One vector is turned by the same rotation once a tick. Each row is the vector after some number of ticks, and that number follows the row.
The counts run from 0 to 219.
[111 102  88 100 165 156 121 140 143  67 123 156 103 151 129 156 126 126
 127 119 150  78  81  76 153 147  86 158 107 161 136 145  68 145 131 129
 161 155 134 203 131 166 128 110 147 105 125 139  93 123 131 121 118 166
 102 122 176 143 155 144 144 141 104 143 149 121 117 176 153 105 123 175
 132]
192
[155 130 136 143 142 118 116 130 152 113 139 156 153 149 128 143 119 134
 125  82 145  98  68 135 135 178 114 198 143 130 127 140  97 189 125  99
 175 146 114 137 161 129 168 146 108 128  97 117 151 138 113 151 132 121
  96  77 129  85 132  85 163 173 125 126 118 130 142 101 136  98 123 124
  68]
83
[ 72 149 153 121 157 139 152 123 181  65 103 186 143 169 114 146 136 141
 130 100 136 106 104  97 139 124  99 141 111 161 122  90 135 147 154 161
 135 135 102 136 130 119 146 126 101 125 177 150 152 119 164 106 119 116
  83 136 119 193 158 140 105 128 156  91 132 106 123 140 145  83 126 162
 117]
5
[140  74  93 130 153 149  78 123 178 115  96 175 132 173 145 147 140 140
 129  91 145  96 108 125 120 160 104 178 142 139 147 127 133 160 122 125
 146 164 122 130 168 128 125 152 103 121 109 115 130  99 124 169 178 148
 131  99 120 105 169  85 146 129  87 145 123  83 118 128 149  78 124 164
 115]
72
[108 101  97 130 174 176 147 137 133  89 124 137 119 144 148 168 157 157
 131  86 135 123  88 100 156 106 115 152 110 142 121 126 101 140 119 145
 156 166 148 195 134 121 151 132  95 116 109 182 105 136 130 127 110 151
  91 139 142 155 155 153 110  92 140 143 180 150  80 147  81 141 138 178
 133]
18
[100 137  94  96 152 147  70  94 173  95 107 161 125 147 138 174 100 154
 135  85 150 133  84  96 123 132  84 176 109 134 119  90  98 121 111 121
 126 179 105 177  94 128 156 123 115 137 118 104 109 123 163 124 114 117
  76 138 145 127 164 125 125 104  95 108 157 104  98 129 121 101 146 159
 109]
145
[ 98  90 104 144 162 127 144 169 153 124  93 166  99 147 187 141 160 121
 127 140 149  96  97 128 173 153 107 159 131 137 134 133 105 175 144 112
 149 166 145 160 206 128 148 142  96 103 118 164  94  80 104 114 135 143
 110 151 161 150 109 124 151 111 114 136 151  78  96 146 117 126  91 153
 138]
204
[107 116  98 120 151 141 188 103 152  59 102 132 147 129 142 155 129 136
 138 101 125  92  80  74  93 140 109 131 100 173 125 124  65 138 134 153
 117 171 145 158 106 126 114 104  99 118 147 166  95  82 164 122 122 128
  88 155 108 140 178 125 172 159 110  91 123 135  95 147 105 103 135 131
 159]
163
[103 154 112 134 171 133 135 150 165  99 102 161 161 160 132 112 144 150
 107 104 122  60  94  98 138 133  91 114 187 182 143 120 109 165 155 157
 124 128 136 152 159 116 128 129 128 131 158 167 125 122 159 135 120 117
  75 133 134 197 144 119 154 115 124  86 171 118 124 123 129 113  88 150
  86]
31
[113 161 147  86 142 127 118 116 157  56 111 143 143 136  98 157  90 138
 132  79 119 118  84  75 104 168 109 153  85 175 128 106 101 141 147 166
 146 148 113 149 117 133 155  95 115 143 156 113  99  97 166 130 139 116
  83 127 106 155 166 122 161 142 123  59 145 131 139 135 107  91 132 127
 102]
135
[146  91 101 131 147 116 145 110 159  67 128 185 143 186 123 140 167 141
 149  96 138  78  80 118 142 141  77 173 128 174 124 128  87 155 141 146
 143 129 123 156 151 123 152 127 106 120 147 153 156 143 117 118 141 126
 101  90 134 149 185 110 133 152 149 144 124 118 125 119 129  85 150 124
 129]
36
[ 97 123  87 129 150 149 148 124 179 121  87 148 141 133 157 106 143 106
 122 125 124 102  98  97 134 138 127 133 132 127  97 121  68 177 137 119
 133 167 116 195 129 127 130 139 104  82 142 172 107  89 172 123  92 147
  85 145 155 154 138 119 162 142  87  95 117 101  91 107 133 100 117 158
 118]
189
[138 121  99 104 160 148 131 136 151 104 102 176 142 151  95 134 129 120
 114 104 130  86 111  94 116 147 103 183 131 168 140 149  87 155 124 134
 143 139 121 158 139 139 132 140 141  74 121 162 148 137 151 162 137 141
  98  95 151 158 201  98 147 151  98 123 140 156 143 142 163  89 137 175
  96]
62
[129  78 108 143 144 124 142 123 154 111  94 134  98 150 168 110 168 168
 129 124 119 115  99 122 133 130 130 151  79 147 107  91 108 171 152 165
 154 183 124 168 170 130 102 133 101  83 165 144 119 100 104 140 113 116
 114 116 145 132 162 115 152 131 117 132  72  89 105 129 129  48 133 152
 128]
199
[149 147 106 139 156 130 149 181 155 117  93 161 165 137 156 105 146 133
 118 145 139  70  90 138 142 152  95 159 179 141 139 106  97 177 136 116
 156 144 135 174 170 135 126 147 105 113 124 163 116 122 123 128 102 145
 115 129 167 134 149  76 155 146 110  83 138 122 156 113 154 139  59 151
  90]
58
[ 94 180 155 121 150 150 142 137 172 128  75 158 152 124 138 173 125 124
 124  94 111 126 103 101 116 139 119 165 111 146 137 118 124 152 140 127
 143 157 108 134 137 133 160 124 101 122 145 124 116  83 195 130 131 106
  88 189 128 183 125 127 151 142  89  31 160 113 106 114 125 129 126 141
 114]
133
[106  91  87 140 183 170 158 141 150  94 140 125 130 159 159 146 183 153
 148  85 123 105  72 125 148 116 105 157 117 154 119 142 115 163 142 152
 149 168 141 183 164 116 139 124 106 142 137 160 128 148 129 123 135 129
  71 139 137 171 142 143 122  79 152 126 188 147  69 142  89 128 137 126
 107]
19
[109  90 114 145 146 127 157  99 175  62 133 140 152 164 118 174 147 131
 154  98 159 105  82 151 174 152 103 169  99 160  92 136  82 160 114 140
 150 150 105 154 136 127 182 130  89 143 142 136 140 158 157  84 127 127
 108 147 146 151 140 148 121 125 148 144 143  99  87  97  92 103 147 110
 153]
9
[123  80  98 175 145 136 115 125 201 112 105 164 142 135 175 113 162 166
 120 105 100  94  88 164 144 139  86 165 153 147 104 128 110 153 152 156
 109 139 138 149 168 120 142 181 101 103 149 136 134 131 142 125 114 134
 102 129 159 169 129 105 144 130 105 123 132 108  95  94 141  89 130 126
 107]
40
[117 133 101 120 148 162 181  71 153  82 125 166 123 135 139 188 156 127
 153 109 145  91  83  69 129 128  90 163  85 164 126 133  75 127 147 122
 137 148 117 156 127 135 123 113 111 112 138 155 131 100 174 116 120 129
 113 171 134 145 178 127 138 158 110  98 131 131  91 131 124  95 180 135
 176]
164
[132 140 126 103 129 133 147 111 140  78 121 147 139 136 116 197 135 108
 170  91 135 117  93 110 119 144 113 189  65 163 135 138  91 134 117 131
 138 172 104 163 118 137 188 102  88 125 126 153 116 108 152  86 129 107
  99 175 136 138 160 129 145 129 144  83 145 145 106 131  68 125 158 123
 129]
137
[131 124 122 127 155 125 112 121 177  92 107 169 140 182 141 141 142 147
  88  88 137 117 115 101 150 157 119 133 148 156 132 120 117 179 131 170
 173 156 122 145 175 112 131 169 134 114 160 136 124 132 103 161 130 121
 112  93 140 150 173 113 148 131 149 125  83 106 141 125 144  52 137 175
  88]
52
[142 146 156 105 136 116 116 148 131  87 126 149 122 129 124 163 104 115
 136  76 154 129  76 123 131 164 134 228  92 125 129 150  96 164 136 115
 153 159  98 145 133 130 204 115  98 118 100 118 126 118 119 120 122 117
  81 112 125 109 126 113 152 143 138 117 135 171 139 114  98 129 147 129
  70]
110
[100 123  98 143 138 110 174 135 155 110  98 147  94 108 172 165 169 171
 126 126 102 121  94 129 152 114  87 170  94 139 114 105  87 132 165 148
 142 144 125 161 157 137 165 114 100 130 153 149 109 115 129  92  96 104
  84 141 179 176 118 136 134 130 139  96 144 141  85 123 108 104 156 121
 136]
168
[118 104  81 146 189 149 146 114 153 106 131 131 130 156 153 146 190 186
 133 101 129  92  74 125 149 131  94 141 143 156 132 116 126 159 162 160
 171 140 154 148 185 111 142 112 111 157 154 138 150 174 122 123 129 112
  84 113 143 190 131 126 106 103 157 119 168 132  87 120 111 115 137 121
 108]
20
[119 114 109 131 127 134  97  88 180 115  98 132 125 104 165 135 114 157
 146  76 110 150  83 123 108 121 109 163 100 127  97  86  96 127 141 158
  96 169 114 142 112 113 145 136  79 143 157 110 111 107 186 119 117  92
  66 157 132 147 149 117 162 145  82  90 133 115  84  93 114  85 146 110
 135]
143
[149  83 120 153 145 161 155 151 196  98  80 143 160 128 148 115 149 129
 128 123 105  84 112 112 123 160 124 166 146 161 127 158 105 162 121 171
 135 171 133 148 159 142 122 155 107  96 143 177 135 108 162 151 129 146
 117 123 126 154 169 102 180 160  97  80 124 120 127 128 165  87 125 147
 115]
60
[150 127 137 148 133 124 140 172 177 130  83 164 148 109 160 145 132 133
 130 111 119 111  73 139 153 162 125 199 151  89 108 114 115 161 129 119
 173 156 118 144 171 150 187 172  79 123  88 145 133  92 133 129 109 137
 110 124 154 115 116  91 167 165  95  78 127 133 140 120 132 138 100 138
 100]
85
[121 133 114 120 164 170 126 159 126 124 116 131  97 105 165 180 144 168
 158  99 129 146  76 117 130 143 111 210  96  91 127 120 141 122 141 122
 190 154 121 168 153 134 162 109  93 146  95 130 109 115 134 118 114 118
  94 128 132 146 133 140 144 115 128  63 171 152 116 129 104 162 151 133
  91]
121
[ 74 113 110 141 162 158 149 106 168 124  95 139 104 158 158 136 150 137
 129 110 108 100 114  75 139 138 115 124 130 159 115 118 116 159 172 170
 123 162 133 141 161  83 126 147 107 148 149 154 118  80 129 116 120 121
  91 141 139 191 135 136 171 133 152  68 132 112  96 152 120  76 128 142
 113]
179
[138  97 110  93 127 157 113 149 186  86  74 125 152 115 147 142  83 139
 158  98 126 145  93 101 109 146 111 178  99  95 104 102 129 123 101 151
 139 171 106 161  90 150 160 119  64 137 131 124 107  89 166 120 119 125
  92 155 101 101 166 104 163 128  82  68 108 115 117 121 136 116 111 116
 133]
116
[151 127 112 138 171 131 141 153 183 108  99 168 174 141 152 157 147 128
 127 151 161  59  95 133 163 165  77 157 184 139 133 131 109 187 122 102
 163 130 144 149 189 151 144 149 120 131 124 143 136 130 130 144 123 152
 121 119 160 146 134  91 160 151 118  88 138  90 143 115 142 110  84 153
 124]
57
[109 102 145 154 143 115 148 154 162 104 113 145 111 156 149  93 144 135
 127 109 114 102  78 152 171 143 133 164 123 125 102 140  78 182 171 145
 148 126 118 157 179 123 171 142  90 118 135 154 139  98 121 106  85 117
  79 110 172 139  91 117 176 136 138 123  89 135 120 109 116  95  98 128
  71]
214
[ 99 117  97 135 155 156 136 102 171 109 111 151 127 154 135  97 127 121
 115  96 114  79  95  74 133 139 120 130 133 158 126 130  70 170 134 134
 122 172 126 174 120 129 113 134 126 110 152 149 112 103 190 131 109 146
  75 129 147 151 147 126 158 156  82 101 124 111  73 126 166  78 135 144
 115]
190
[104 146 115 115 161 147 123  95 145 106 109 143 105 128 169 162 140 184
 159 113 119 126  70  89 111 137  89 124 124 134 111  75 144 143 170 169
 176 158 133 151 147 102 133  86  76 183 153 138 100 120 125 127  91  78
 111 136 114 146 157 123 145 116 161  53 127 133 118 128 111 106 121 133
  92]
151
[ 83 122  99 123 175 156 135 142 152 137  85 144 124 181 140  93 142 123
 134 139 128  73 102 102 145 145 106 128 157 176 155 132 115 191 168 134
 106 152 140 156 198 111 130 106 120 120 150 133 134 101 136 130 142 122
 105 143 123 157 118 113 155 118 109  72 148  84 115 133 150  91  82 133
  80]
206
[102 152 116 133 159 142 129  55 147 123 138 149 141 152 131 167 153 122
 144  69 127 149  98  93 113 142 144 134  93 168 122  95 104 166 134 140
 162 187 102 154 132  78 143 134  97 137 169 141 135 127 150 159 135  88
  78 142 127 137 167 127 132 132 152 112 126 129  85 120  98  74 184 142
  97]
154
[149 146 127 104 135 122 126 119 137 103 110 104 152 141 146 163 121 136
 132  93 131 165  89 111 102 161 136 167  68 154 124  70 137 167 111 136
 151 211  95 167 125 118 157 111  79 123 136 110  83 124 135 145 120  91
  90 148  99 105 156 105 144 105 130  87 125 138 114 107  78  96 128 128
  90]
126
[ 86 131  97 135 156 151 148 105 146 132 103 148  94 147 177 122 149 143
 147 112 121  89  81 106 137 106 115 129 129 134 134 112 114 159 182 134
 133 154 148 155 165  78 127 117  93 131 124 172  99  57 124 116  95 109
  91 140 135 174 135 131 152 111 151  86 139 127  97 132 105 108 115 141
  88]
178
[151 117 101 111 147 178 106 131 158 114  92 126 134 125 130 163 117 119
 154  93 125 147  84 111  99 147 113 197  94 123 118 121 112 119  95 123
 146 188 105 167 112 144 162 114  84 124 115 129 115 110 192 122 133 137
  89 169 114  89 163 106 157 128  61  72 160 127  98 133 142 112 144 138
 118]
117
[150 112  91 131 144 147 123 163 160 146 120 140 118 130 144 138 188 145
 138 117 123  87  87 160 140 136 105 212 113 164 147 140  99 166 135 139
 128 134 124 159 208 156 179 154 118 100 136 145 148 161 127 128 130 126
 111 121 180 160 126 104 140 123 104 108 164 137 116  99 114 111 153 127
  85]
66
[ 80 124  87 144 165 164 143 143 165 156 101 142  93 172 154 114 169 113
 120 138 134  81 101 132 152 141 122 143 136 156 153 134 103 193 146 114
 137 160 137 170 210 131 155 125 119 113 115 153 132  80 126 127 133 141
 103 151 146 165  91 131 149 112 100 100 158  82 104 121 118 126  97 156
 107]
205
[133  99  56 129 188 183 110 117 160 120 122 161 123 173 141 145 170 142
 156 104 147  67  88 133 149 145  78 159 165 147 147 139 111 154 122 119
 177 164 132 167 177 123 134 129 124 128 103 150 145 144 126 136 145 138
 113 122 135 139 169 125 143  98 122 133 184 120 105 136 138 133 122 157
  86]
46
[105 139 125 127 148 147 144 109 157 101  89 141 114 122 171 172 149 150
 154 106 119 140  92  90 123 122 114 128  87 138 111  77 138 132 154 155
 178 175 122 152 125 103 147 125  77 149 145 158 107 103 131 126  96  92
 110 140 117 139 173 139 142 131 166  50  96 130 115 133 107 102 151 149
 114]
152
